The rows of X fall into several groups, and each row is roughly a mix of its group's hidden directions; some rows fit no group.
X:
[[-18  -3 -18 -34  34 -25  14 -24  11  25]
 [  5  40  22   0   3 -42  15  18  17 -18]
 [-13 -43 -19   4  -9  12 -37  -1 -22  25]
 [ -2 -30  -6 -15  33  14  17 -27 -39  11]
 [-33  -8  10  -9 -12 -32 -11  -6  44 -23]
 [  9  22   0  15 -22  33 -37  22   4  31]
 [-22  30   0   7  10  32 -36   8  11  32]
 [ 24  23  22   7  21  10  -3  36 -31  25]
 [ -8  -3  10 -11 -42   4   9 -48  26   4]
 [-44 -13  -3  -5  33   3  -8  -6   0  42]
 [ -1   7  21   0 -42 -22 -28   8  30 -25]
 [ -9   7  -5 -20 -33 -11 -16  12  43  33]
 [ 34 -12   6  22 -22  45  -8   0 -17 -20]
 [ 20  30   4   9  10  18  -9  35  -6  44]
 [ 33  32  26   5  35  30  -1   9   0 -11]
 [ -1 -23 -19   8  14  42  -2 -27 -29  26]
 [ 23  10  10  18 -25  30 -38 -11  25  16]
 [ -3  12  31   0 -12 -35  10  11  38 -30]
 [ 14   2  32   1  44  39  -8   0 -14 -11]
 [-36 -46  -2   1 -22 -20   7 -24 -12  -6]
 [-12  30 -11  -3  -2  -8 -14  16  53  24]
 [ 29   3   2  25 -10  14 -33  15 -39 -22]
 [-19 -31 -14   3  14  22   4 -24 -20  44]
 [ 28  26 -17  -4  34   6  -4  41 -19   8]
 [  8  -7  16  40 -36   5 -37  15  10  -8]
 [  4 -20 -10  -4  27 -15  31  -5 -49 -16]
 [-14 -25  17 -10  -4 -42  37 -18  15 -13]
 [-11 -20  18  24 -41  19 -31  -2   2 -24]
 [-27   6  29  17 -26 -16  -4   8  42 -21]
 [ -2 -13  -7 -21  54  15   8  -4 -33   9]
 [ 14  -5 -35  -1  27  14   0 -10 -51   1]
 [ 25  -1  -6  17  36  34  18  -4 -36  -5]
 [ 19  32   4  11 -28   1   4  48  20   7]
 [ 27  11  -3   3  11 -22   1  10 -21 -56]
 [-10  -9  14 -30   6 -44   6 -16  22 -32]
 [  3 -19  23  26 -21  42 -31   8  11 -16]
 [ -2  13 -13   3  17  21  11   6   7  62]
 [-12 -34 -22 -13  24 -24  29 -32  -9  -6]
 [ 52  19  21   7 -10  14 -15  14  13 -25]
 [ -6  -4 -26  -9  22  28  10 -12 -30  43]
 [  2  -8  41  31 -15  20 -20 -27  23 -14]
 [ 10  -1  30  19  12  -9  12   5 -54 -20]
 [-16  -2 -23  -2  26  -8  18 -18  -5  54]
 [-28   5 -21 -24  -9 -21   2   0  32  42]
 [ 28 -23  -5   0   0  33 -19  -9 -46   8]
 [  9  10 -16 -12   1 -36  -5  -9 -17 -53]
 [  1   9  29  27 -36 -31 -31  10   2 -14]
 [  2   2   1  13 -62 -19   6 -16  17 -11]
 [-10   2 -10  -7  28  12 -10  -8 -24  57]
 [-10 -32 -31 -17  24  -6  11 -20 -35  20]
 [-15 -42   9   4   4  23 -33  16 -33  -2]
 [-40 -35   5 -28 -15 -28   5 -18   3  -3]
 [-16   6  33  29 -46   0  -2   4  27  -8]
 [ 17 -13  -8  17   4  49 -15 -16 -31  20]
 [ 15  -5 -59  -7 -11  -2 -17 -12  -1  27]
 [ -8  11 -22 -13  -2 -33 -20 -10  32 -40]
 [-21  -4 -26  -9  27  12  32  10   8  43]
 [-44 -45   6  -6  16   0  -4 -27  -4   5]
 [ 30  19 -37 -29   0 -18  33   4 -14  -3]
 [ -4 -27 -31 -17  13  20   9 -26 -42   8]
 [  2  -3 -18   2  27  31  16   4 -28  45]
 [ -9  -6  -3  -3 -19 -30  41 -42   5 -12]
 [ 32  24  -1  -2 -12  -3 -14  22 -15 -50]
 [  4   3  29   0  17 -31  31   9  15 -42]
 [ 20 -28  14  11  -6  26 -10 -25 -28 -38]
 [-27   8  28  -6   7 -15  23   1  50  13]
 [ 16  36  -1   7 -17  13 -29  29  34  14]
 [ 15  10 -12   6 -31  15 -37  18  41   1]
 [ -4 -27 -37   2  -1 -17 -29 -29 -15 -27]
 [ 17 -22   7 -11  39   7  26 -17 -32 -25]
 [ 18  18  13  32 -20  33 -29  29   0   8]
 [ 27   8  24  30   3  17  -1  19 -22 -41]
 [-11  12 -11 -17  -4  -6 -26  -6  13  59]
 [  8   0 -13 -31  44 -23  33 -18   2  -1]
 [ 17  46  28   1  17   9  10  21  24 -20]
 [ 21  -5 -41  -8  19  12  -2  -9 -46 -11]
 [ -2  -7  40  17 -33   7   5 -31  16 -28]
 [-20 -10   6  18 -44 -26   5 -26  31  -6]
 [ 30  -1 -21 -15  30  27  -6  -1 -38  21]
 [-27 -13   9  -1 -15 -31  -3 -17  21 -47]
 [ 25  28  18  -5  -8 -32  23  24  12 -31]
 [ -5   0 -30 -10  28  15   6   0 -40  38]
 [ 10 -20 -29  -1  19  24   7 -14 -47  19]
 [ 17  28  -4 -13  37  -3   7  15 -13  45]
 [-10 -13  12 -33  -8 -32 -11 -17  42 -18]
 [-30  -5 -12   0 -14 -49  27  20   3 -18]
 [ 30   8  32   7  26  28   7  -2 -28 -27]
 [ 24  15  31   9 -18   0  -2  32  19 -39]
 [ -9 -17   6  34 -39 -22 -17  27  -3 -21]
 [-14   2  21  26 -43 -20  -5   7  30 -22]
 [  1  11  41   3  10   7  13  28 -12 -45]
 [ 37   3  24  22 -21  25 -21  10 -13 -29]
 [-31  21   9  -5 -18 -48  -6  22  20   1]
 [ 22  11   1  -2  23  28 -25  45 -23   1]
 [ 15 -13 -32   2  26  27   7  -7 -41  21]
 [  2  -7  12   3  29  33 -11   9  10 -51]
 [ 15  37   6  20 -29  -7 -14  24  38  -3]
 [-11   1  12 -21  11 -41  30  15  25 -29]
 [ 26  14 -24   8  -3  40 -23  17 -24  25]
 [-18   0  30 -20  21  18  18 -43  22  -4]
 [ 18  -8  18  23 -17  11  -1   2   0 -59]
 [  1  28  27  10  14   5 -19  14 -30 -42]
 [ 22  32  17 -11  16  -4  34  21 -30 -21]
 [-21 -23  -4 -14  41  -4  11 -31 -31  12]
 [-17 -17  27   0 -37 -30 -12 -12  17 -31]
 [  6  13  44   5 -17  -1   6  28  36 -23]]

One row of each group comes first, with its name. Which group is each row after those in?
[ -7 -25 -28   5 -30  -8 -44 -20  17  -6] -> (69)
[ 14 -15  20  30 -24  36 -20   6 -22 -25] -> (43)
[  1   1  11  31 -53 -21  -4   1  19 -19] -> (115)

[ 21  -3  -5  -7  43   9  31  -7 -40   0] -> (43)
[ 14  11  41   0   9  48 -19 -15  13  -6] -> (115)
[ 32  13 -33 -15  21   1  10  19 -39  12] -> (115)
[ 23  18  16  21 -13  13 -26  47  -3 -17] -> (115)
[  2 -29   8 -13  -6  -7  -2 -33  23 -48] -> (43)
[-12   6  10  13 -56 -21  -2   2  30 -13] -> (115)
[ -8 -33   5   0 -37 -12 -16 -10  40 -21] -> (69)
[-15 -32 -18  -4  15  37  -5 -28  -5  32] -> (43)
[  2   0  -9  -1  55   4  -2 -34 -27   7] -> (43)
